Each named turn below is shown by a few rows before and after it. Which turns, in which order, take the first row of each later pair to the second? The first pair is answered.
R (before => after):
[ -7 -17   9 -13   7 -14  21  -6   2   6 -21  -4  -4 -13 -13  12  -7  -7
  -8   3  -2  -2  12   3  28  14   1 -10  18] => [ -2 -14  11 -15   0 -15  20  -9   2   8 -12   5  -3 -13 -11  16  -7  -8
  -2  11   2  -7  18  12  20  20  -1 -16   9]
[  8  17 -22 -33  33  23 -11 -11 -32  15 -28 -12  41 -14  42  34 -11  24
  -5 -36 -33  21 -34 -43  26  19   0  -5  21] => [ 23  15 -23 -52  23   9 -11 -13 -32  24  -3  18  47  -5  47  49  -9  16
   8  -6 -28   4 -24 -34  17  48  16  -5   4]
[-18 -17   9 -26 -21 -38 -27 -37   8  21  13   9   7  57  -1   1  -7  -4
   7  26  21  -5  -2 -12  -6  23  19  13  -7] => [-26 -10  12 -16 -26 -35 -32 -37   3  31  22   1  -3  47   3   7   7  -7
   4  31  21  -5  -1  12 -24  -8  -2  14  -6]
T (before => after):
[ -2 -30  -4 -38  44   8  50  11   8 -19 -47 -10 -24 -16 -23 -18  21   7
   9 -39  10  48   3  33   8 -54   3  -6  -1] => [ 25 -35  -7 -64  24  -7  58   8  14  -7  -6  35 -18 -11 -17   0  22  -4
  26   2  20  22  16  58   5 -13  15 -14 -39]
[-11  22  29  21  -6  27  -9  12  15   0   2 -26  -3   0  16   1  20  -6
   4 -20 -10  -2 -13 -39  21 -16   2  -3  13] => [ 18   5  24  14  -1  31   9  34  14 -15  -3  -9 -20 -17   6   6   3  -4
  -5 -16 -18   5  -3 -24  37  -5  -1 -15  -7]
[ 31  -6 -18   4 -36  13  -3   9   8  10  26  15 -21 -20   1  -1   9   2
  -7  -1 -13 -11 -17  27  11  -5  -5  -4   0] => [ 23   2 -16   3 -39  11 -10  -1   8  20  26  10  -7 -12   7   1  17  -1
   0  -2  -7 -25 -22  21  -1  -3   0   3   7]
K (before => after):
[ 20 -23 -18 -40  22 -11   5 -14  11 -24  -9   7   4  36   4 -10 -14  12
   9 -13   4   8  -9 -67  28  77  53  -9  17] => [-14  14  -1 -22 -26 -21 -34 -37   8  44  62  35   6  29  25  11  46 -14
  17  31  26 -34   1  13 -48  13  10  11  -5]
[  6 -16  -4  -3  19  13 -10 -27  -8 -15 -28   3 -23  14 -16  -9 -56   8
  10 -21  -4  20 -19 -39  42  21  33  53  -7] => [ -3   2   1 -11  -8  -6 -29 -50 -11  24  19  33  -7  35   6   1 -28  -9
  32  15  13 -17 -12  -6   5  23  32  61 -27]
[  1   6 -36  10  -4  14  24 -11 -14 -17  13 -30 -38 -18  -9 -35  -7 -43
 -39  11  -5 -13  15  20  35 -13   3  -5  21] => [ 11   4 -43  -4   4   1  30 -17  -5 -26  17 -21 -28  -1  -6 -28 -13 -43
 -25  19  -1 -21  13   8  43  17  26  -7  18]
L (before => after):
[ -5 -24 -49  -2 -41  49   0  -9 -33   1 -38  38  -5 -14  23  20   6  13
 -18 -53  47  20  26  52  36 -11 -27 -17 -16] => [ -7 -15 -48   2 -37  47   2  -8 -33   5 -30  34  -1 -10  30  22  10  10
 -15 -49  49  18  27  57  29  -8 -29 -21 -15]
[ 14  32  -9 -16 -12  38  26   6  -4 -23 -19 -16   2 -13  46  -7  23   6
  -5   4 -15  21  -1  25   1  -1 -20   4  -4] => [ 12  37 -13 -16 -13  37  21   6  -4 -17 -11  -9   1  -8  49  -3  25   8
  -7  14 -11  18  -3  31  -3   3 -23   2  -7]
[ 20   5 -39 -60  -9 -24  34 -16  -5  24  11  27  27  21 -14 -10   2   1
  16   7  29  -7  26  11  28  81  23 -28 -34] => [ -5   2 -32 -31  23   4  36  -2 -10  -8 -52 -35  16  14 -29 -34 -13  16
 -18 -48   7  36   5 -34  51  41  14 -26   8]
Then:
Between the rows of a pair lie 2 to 3 turns.
[ 13 -29 -16  10  32   5  36  21   4 -46 -18 -24   9  -4 -20   2 -19  -1
  10 -21 -25  35 -17  -9  18  29  33 -20  -3] => [-19 -10  -3  35  15  14  12  28  -9 -18   4 -28  -5 -29 -11   3  12  -7
 -11 -16 -21  37 -11  47 -20 -52 -15  -5  -1]
K then R then K
[-18  26 -31  18 -19 -14  -1  31   4  19  11  13  -6  -4  21  -2  21 -25
  -2   6  17  -8  25  28 -41 -18 -20 -16 -11] => [-12   5 -33  23   9  -1  15  42   3 -19 -42 -22  -8  -5   4 -18  -8  -3
 -13 -32   2  25  16 -20  -6  -3 -10 -22  10]
T then K
[ -1 -12   0  -9   2  -9   2 -14   0  -6 -27 -11  -1  23 -11 -20 -21  10
  -3  -9   4   9  -4 -39   5  27  24   3  11] => [ -6 -10   7  12  -4   7   1  10 -13   9 -15  -7 -27 -15 -13 -13  -8   6
 -27  -2  -8  24   7  19 -14 -35 -25   2  -4]
K then K then T
[-12  21 -11  -4 -13  30 -22  17 -15  46  20 -20 -35 -20  14  -1  23  -6
 -32  -3  33 -25   1  47 -58 -90 -52  24   5] => [  3   4 -32 -51  13   6  -9 -23   8  10  -8 -28  13  55  13 -14 -19   5
  13 -24  39 -43 -22 -84  -2  50  52  15  31]
K then K then T
[-21  22 -26  16 -35 -35 -24 -27   3  44   4 -19 -17  28   7   4   6 -13
  27  18  31 -18  -8 -16 -28  33 -17  12  11] => [ 24  -6 -31  13 -21 -26  10  21  -4  24  -5  15 -55 -28  -9  15 -22  -7
   5  35  13  10  18  37   2  21 -42 -11 -20]
K then T then T
